Look-ups in named tables: a row name and a column name give one cell, copied from the table.

pobig:
,zakodip,bamipe,fudoku,litudo,dokit,luved,korora
fut,5.55,-7.12,-0.39,2.03,-2.32,-5.53,-6.59
vuresub,1.02,-8.56,0.88,1.81,-1.14,-2.63,-3.69
pom,0.48,-7.70,1.34,1.95,-0.24,-0.85,-1.73
namoda,0.54,-8.37,1.10,1.76,-0.75,-1.76,-2.88
zososun,3.08,-0.69,-7.70,1.49,-3.31,-7.30,3.44
sati,1.00,-6.33,1.41,1.92,0.05,-0.06,-0.33
supu,4.21,-2.54,-6.12,2.65,-3.45,-6.54,2.60
rina,4.37,-4.44,-2.64,3.03,-2.58,-4.19,1.68

fut, fudoku: -0.39
fut, litudo: 2.03
vuresub, fudoku: 0.88
namoda, luved: -1.76
rina, zakodip: 4.37
vuresub, bamipe: -8.56
vuresub, dokit: -1.14
Row with the largest luved: sati

Table gopo
,durelov,mek,nev,gotozo,lape,komumer
lasogul,0.58,0.60,0.47,0.64,0.68,0.44
surobek,0.64,0.79,0.64,0.45,0.95,0.91
vev,0.69,0.70,0.72,0.66,0.74,0.55
zovota,0.71,0.78,0.78,0.57,0.60,0.29
bib,0.53,0.62,0.69,0.61,0.80,0.65
musumuz,0.80,0.19,0.69,0.79,0.94,0.89
bom,0.63,0.59,0.66,0.78,0.60,0.29
tedafir,0.56,0.83,0.71,0.72,0.73,0.52
sitipiz,0.42,0.70,0.62,0.66,0.89,0.81
pizisun,0.78,0.76,0.67,0.51,0.88,0.78
sope,0.55,0.65,0.76,0.65,0.59,0.28
tov,0.78,0.25,0.66,0.76,0.98,0.98
pogi,0.71,0.72,0.72,0.76,0.49,0.10
tefaf,0.48,0.73,0.48,0.61,0.74,0.53

komumer of musumuz: 0.89
durelov of zovota: 0.71
durelov of bom: 0.63
mek of sope: 0.65
nev of sitipiz: 0.62
komumer of tov: 0.98
nev of bib: 0.69
lape of pizisun: 0.88
durelov of musumuz: 0.80
durelov of surobek: 0.64
lape of zovota: 0.60
gotozo of surobek: 0.45

zan =
	danag	naleta
nolusi	52	44
bimi	72	10
dun	45	69
sefogaz	41	75
lepalos	44	72
zoso	16	31
tumepeb	41	70

What is the danag of lepalos in zan?
44
What is the naleta of zoso in zan?
31
What is the danag of sefogaz in zan?
41
What is the danag of tumepeb in zan?
41
What is the danag of zoso in zan?
16
What is the naleta of lepalos in zan?
72
What is the naleta of tumepeb in zan?
70
What is the danag of dun in zan?
45
What is the naleta of nolusi in zan?
44
What is the naleta of bimi in zan?
10
What is the danag of bimi in zan?
72
What is the naleta of dun in zan?
69
What is the danag of nolusi in zan?
52
Which row has the largest danag? bimi

kelake =
	tak	bizu	podosi	genibom	zik
tepupa	0.388	0.873	0.425	0.437	0.450
dif	0.752	0.360	0.744	0.521	0.519
zafid	0.719	0.326	0.704	0.542	0.554
zene	0.620	0.668	0.664	0.332	0.588
tusora	0.289	0.531	0.226	0.563	0.588
kef	0.289	0.463	0.226	0.605	0.571
sanoz	0.355	0.463	0.266	0.626	0.545

zafid, tak => 0.719
kef, zik => 0.571
zene, podosi => 0.664
tusora, zik => 0.588
sanoz, podosi => 0.266
tusora, genibom => 0.563
zafid, bizu => 0.326
tepupa, bizu => 0.873
kef, bizu => 0.463
zene, genibom => 0.332
tusora, podosi => 0.226
dif, bizu => 0.360
zene, tak => 0.620
kef, genibom => 0.605
tepupa, tak => 0.388
dif, tak => 0.752

Table zumika
	vesik	nokoti	dodi	pud	punevu	ruf
zod	117	104	110	204	71	13
defofeg	152	95	108	156	254	104
zef	137	97	96	172	255	169

zef, nokoti: 97
defofeg, vesik: 152
defofeg, ruf: 104
zod, ruf: 13
zod, dodi: 110
zef, pud: 172
Row with the largest punevu: zef

Table tufune
         bapan    daf  kurusuv  rokemub  kevus  lufod  zigul
sobikel  -0.04  -0.08     0.15    -0.33   0.57   0.09   0.16
mozap     0.04   0.07     0.01     0.25  -0.38  -0.10  -0.15
tov       0.03  -0.18    -0.18    -0.12  -0.18  -0.02  -0.08
sodeba    0.02  -0.08    -0.03    -0.04  -0.20  -0.06  -0.12
mer       0.06  -0.24    -0.30    -0.12  -0.29  -0.01  -0.10
vapu      0.07  -0.17    -0.21     0.06  -0.54  -0.12  -0.24
firuke    0.03  -0.05    -0.11     0.00  -0.09   0.03   0.01
tikodo    0.16  -0.17    -0.50     0.25  -0.48   0.11   0.03

What is the daf of vapu in tufune? -0.17
What is the lufod of vapu in tufune? -0.12
What is the rokemub of sobikel in tufune? -0.33
What is the kevus of sobikel in tufune? 0.57
What is the rokemub of tov in tufune? -0.12
What is the zigul of tikodo in tufune? 0.03
What is the rokemub of mer in tufune? -0.12
What is the kevus of tov in tufune? -0.18
What is the daf of tikodo in tufune? -0.17

verirop
|  | nasunod | fol | kigopum |
|---|---|---|---|
| safuze | 126 | 42 | 61 |
| pov | 232 | 85 | 30 |
| zos | 85 | 157 | 161 |
| gam | 55 | 138 | 178 |
| fupog | 72 | 141 | 170 |
| luf | 58 | 155 | 157 |
| rov | 67 | 113 | 164 |
| rolu | 215 | 121 | 51 |
| suf | 227 | 106 | 32 |

nasunod of zos is 85
kigopum of rov is 164
kigopum of gam is 178
nasunod of luf is 58
fol of rolu is 121
kigopum of suf is 32
kigopum of pov is 30
kigopum of luf is 157
nasunod of suf is 227
fol of gam is 138
fol of fupog is 141
fol of rov is 113
nasunod of gam is 55
kigopum of zos is 161
nasunod of fupog is 72
kigopum of rolu is 51
nasunod of rov is 67
fol of pov is 85

dafinef
fields: nal, fusu, zeman, fiv, lalat, luvofak, farota, tunave, mozilez, kiroko
kup: [-0.2, -0.3, -0.2, -0.2, -0.2, -0.2, -0.1, -0.2, -0.1, -0.2]
baf: [-0.3, -0.2, -0.2, -0.2, -0.2, -0.2, -0.2, -0.3, -0.2, -0.2]
vonomub: [-0.2, -0.2, -0.3, -0.3, -0.1, -0.2, -0.2, -0.2, -0.2, -0.3]
fub: [-0.2, -0.3, -0.2, -0.3, -0.2, -0.2, -0.2, -0.3, -0.2, -0.2]
nikasu: [-0.2, -0.2, -0.2, -0.2, -0.2, -0.2, -0.2, -0.2, -0.2, -0.2]
moli: [-0.2, -0.3, -0.9, -0.8, 0.4, 0.1, -0.5, -0.4, 0.5, -0.6]

fub, fiv -> -0.3
nikasu, lalat -> -0.2
fub, farota -> -0.2
nikasu, farota -> -0.2
baf, fiv -> -0.2
baf, lalat -> -0.2
moli, lalat -> 0.4
moli, fusu -> -0.3
vonomub, mozilez -> -0.2
kup, fiv -> -0.2
kup, lalat -> -0.2
moli, tunave -> -0.4
moli, mozilez -> 0.5
kup, kiroko -> -0.2
nikasu, kiroko -> -0.2
Which row has the largest luvofak? moli

Table gabag
         nepu  zuvolun   zut  puzutab  fipulup
dus      47.3     13.7  19.4      8.5     14.9
nofesop  68.4     50.7  40.5     66.8     17.6
zipil    53.6     53.4  48.2     23.6     92.1
vinikev  45.2     52.5  51.6     25.2     87.6
kuf      49.6     50.7  50.3     23.7     90.8
gel      26.0     80.7  78.6     93.1     28.5
vupa     37.8     51.7  62.0     38.3     76.8
sekap    79.7     58.9  33.1     77.5     41.4
sife     66.4     52.3  42.7     71.5     16.6

gel, zuvolun => 80.7
zipil, fipulup => 92.1
vupa, zut => 62.0
zipil, nepu => 53.6
vupa, puzutab => 38.3
sekap, zuvolun => 58.9
gel, puzutab => 93.1
sife, zut => 42.7
vinikev, fipulup => 87.6

Table muvotof
	zat	lus	zeten	niz	vip	losus	pirat	fosu	kir	livo
mik	3502	596	-641	5485	-2187	2456	378	6340	-693	-1744
gab	5622	-911	7443	-5034	8517	-4438	7527	336	2098	2584
vil	5704	-2535	545	4424	-1514	6539	-3851	3161	-3407	2401
gafo	-1968	3096	-203	297	2805	-716	1819	479	3075	-474
fol	-234	3748	-2125	6690	-4110	6935	-3378	4658	1430	2055

vil, pirat: -3851
gafo, pirat: 1819
gafo, fosu: 479
fol, niz: 6690
gafo, losus: -716
gab, losus: -4438
gab, zeten: 7443
vil, losus: 6539
fol, fosu: 4658
mik, pirat: 378
mik, niz: 5485
fol, losus: 6935
vil, fosu: 3161
Which row has the largest zeten? gab

miv =
         sutezi  dobaluk    ror    viko  datumap    dufe
seb      -8.116    2.650  4.830  -4.470   -4.514  -2.270
nenunep  -8.571   -2.593  5.536  -3.699   -6.545   3.250
lelo      4.097    4.388  8.983   0.159   -8.407   1.267
zupived   0.339   -5.199  5.832  -1.246    3.284  -2.342
pum      -4.229    1.608  8.182   7.845   -6.821  -2.024

What is the viko of lelo in miv? 0.159
What is the datumap of seb in miv? -4.514
What is the viko of seb in miv? -4.470
What is the sutezi of zupived in miv? 0.339
What is the dobaluk of nenunep in miv? -2.593
What is the sutezi of lelo in miv? 4.097
What is the datumap of lelo in miv? -8.407

zot
         faka  gisomur
parov     0.2     -0.7
mun      -0.5      0.6
viv       0.0      0.0
peb      -0.8     -0.7
vokuput  -0.1     -0.1
duga     -0.7      0.0

What is the faka of peb in zot?
-0.8
What is the gisomur of mun in zot?
0.6
What is the faka of mun in zot?
-0.5
What is the faka of viv in zot?
0.0
What is the gisomur of parov in zot?
-0.7
What is the faka of parov in zot?
0.2
What is the faka of vokuput in zot?
-0.1
What is the faka of duga in zot?
-0.7
What is the gisomur of viv in zot?
0.0
What is the gisomur of duga in zot?
0.0
What is the gisomur of vokuput in zot?
-0.1
What is the gisomur of peb in zot?
-0.7
Which row has the largest faka? parov

